In the data rows, the value 50 means zero.
Here are some points:
array([57, 66, 63, 50, 69, 32, 52, 45, 52, 62, 45, 78])
array([47, 51, 27, 47, 36, 54, 65, 43, 46, 50, 41, 35])
array([32, 69, 55, 60, 59, 43, 53, 58, 60, 30, 38, 65])
array([30, 31, 45, 32, 35, 51, 33, 42, 59, 53, 41, 19])
array([58, 40, 57, 30, 33, 59, 17, 59, 59, 54, 70, 55])
array([32, 99, 83, 81, 99, 1, 99, 46, 76, 26, 20, 99])
array([53, 43, 53, 65, 37, 70, 40, 56, 35, 32, 40, 31])
array([45, 27, 59, 41, 17, 52, 28, 53, 37, 39, 52, 25])
array([65, 31, 32, 22, 31, 82, 35, 44, 33, 56, 65, 24])
array([44, 83, 77, 80, 99, 36, 73, 46, 66, 29, 44, 99])
array([55, 19, 30, 37, 30, 80, 34, 36, 39, 67, 68, 24])
array([66, 29, 43, 32, 39, 62, 0, 61, 44, 61, 30, 16])
array([65, 29, 43, 27, 33, 82, 38, 28, 44, 38, 53, 10])
array([53, 9, 28, 36, 0, 65, 7, 45, 35, 53, 49, 0])
array([53, 52, 38, 47, 41, 40, 58, 52, 49, 41, 43, 43])
array([76, 21, 45, 35, 17, 67, 22, 49, 35, 60, 72, 13])
array([46, 99, 62, 78, 96, 15, 98, 45, 64, 39, 39, 99])
array([27, 31, 40, 30, 34, 61, 41, 52, 48, 60, 82, 52])
array([43, 91, 71, 74, 99, 15, 95, 41, 67, 55, 33, 99])
array([61, 99, 72, 57, 99, 3, 80, 41, 69, 46, 39, 99])
Here are 10 more points, each followed by its number:
array([77, 0, 22, 22, 0, 94, 0, 53, 17, 66, 74, 0]) 0
array([75, 63, 35, 52, 48, 51, 59, 51, 44, 59, 51, 59]) 1
array([43, 82, 61, 80, 90, 39, 79, 56, 57, 25, 34, 69]) 2
array([57, 34, 38, 36, 55, 62, 13, 75, 57, 50, 22, 47]) 3
array([58, 62, 57, 75, 65, 39, 41, 60, 68, 61, 51, 73]) 4
array([54, 51, 47, 39, 51, 67, 50, 48, 45, 40, 60, 32]) 5
array([57, 69, 42, 61, 61, 64, 63, 70, 46, 37, 24, 50]) 6
array([49, 38, 30, 49, 15, 55, 51, 53, 66, 55, 56, 24]) 7
array([45, 87, 45, 53, 75, 32, 79, 52, 39, 62, 38, 64]) 8
array([53, 43, 57, 45, 49, 53, 39, 53, 39, 47, 53, 49]) 9
Which three of these numbered points are nearest to each point below, ignoring the direction in which the first points spread most? Their numbers follow each, nearest first.
array([38, 39, 36, 34, 41, 55, 38, 54, 54, 39, 41, 26]) > 2 5 9
array([53, 25, 28, 36, 23, 61, 27, 50, 30, 63, 44, 6]) > 8 9 2
array([51, 2, 50, 36, 34, 80, 2, 52, 41, 50, 57, 16]) > 9 4 2
array([67, 62, 44, 54, 33, 58, 51, 41, 47, 52, 56, 50]) > 1 0 5
array([63, 0, 7, 0, 0, 99, 0, 43, 16, 69, 79, 0]) > 0 1 8
Now 10 new points, numbered from 0 again:
array([48, 37, 49, 60, 29, 55, 61, 39, 29, 51, 36, 36]) 0
array([43, 38, 58, 46, 60, 42, 45, 39, 48, 47, 58, 70]) 1
array([63, 1, 34, 44, 0, 83, 20, 56, 31, 43, 53, 2]) 2
array([54, 36, 60, 41, 32, 51, 46, 51, 37, 57, 55, 30]) 3
array([62, 67, 55, 67, 70, 41, 54, 66, 68, 51, 34, 62]) 4
array([46, 89, 58, 43, 73, 48, 83, 44, 51, 31, 25, 81]) 5
array([43, 99, 54, 81, 75, 28, 99, 58, 81, 50, 43, 94]) 6
array([58, 14, 33, 31, 11, 63, 9, 50, 42, 61, 72, 32]) 7
array([12, 77, 60, 59, 77, 32, 90, 49, 66, 51, 54, 74]) 8
array([57, 0, 35, 39, 0, 86, 0, 52, 36, 65, 66, 0]) 9
The same question for these:
array([35, 29, 43, 25, 41, 66, 33, 53, 45, 59, 67, 17]) > 8 3 1
array([34, 71, 57, 59, 87, 39, 71, 43, 66, 37, 56, 90]) > 1 7 9
array([54, 32, 42, 42, 39, 74, 41, 41, 33, 60, 68, 40]) > 1 9 3
array([49, 99, 76, 80, 99, 10, 99, 51, 56, 32, 35, 99]) > 3 2 9
array([45, 95, 70, 71, 99, 18, 71, 60, 80, 53, 72, 99]) > 7 9 1
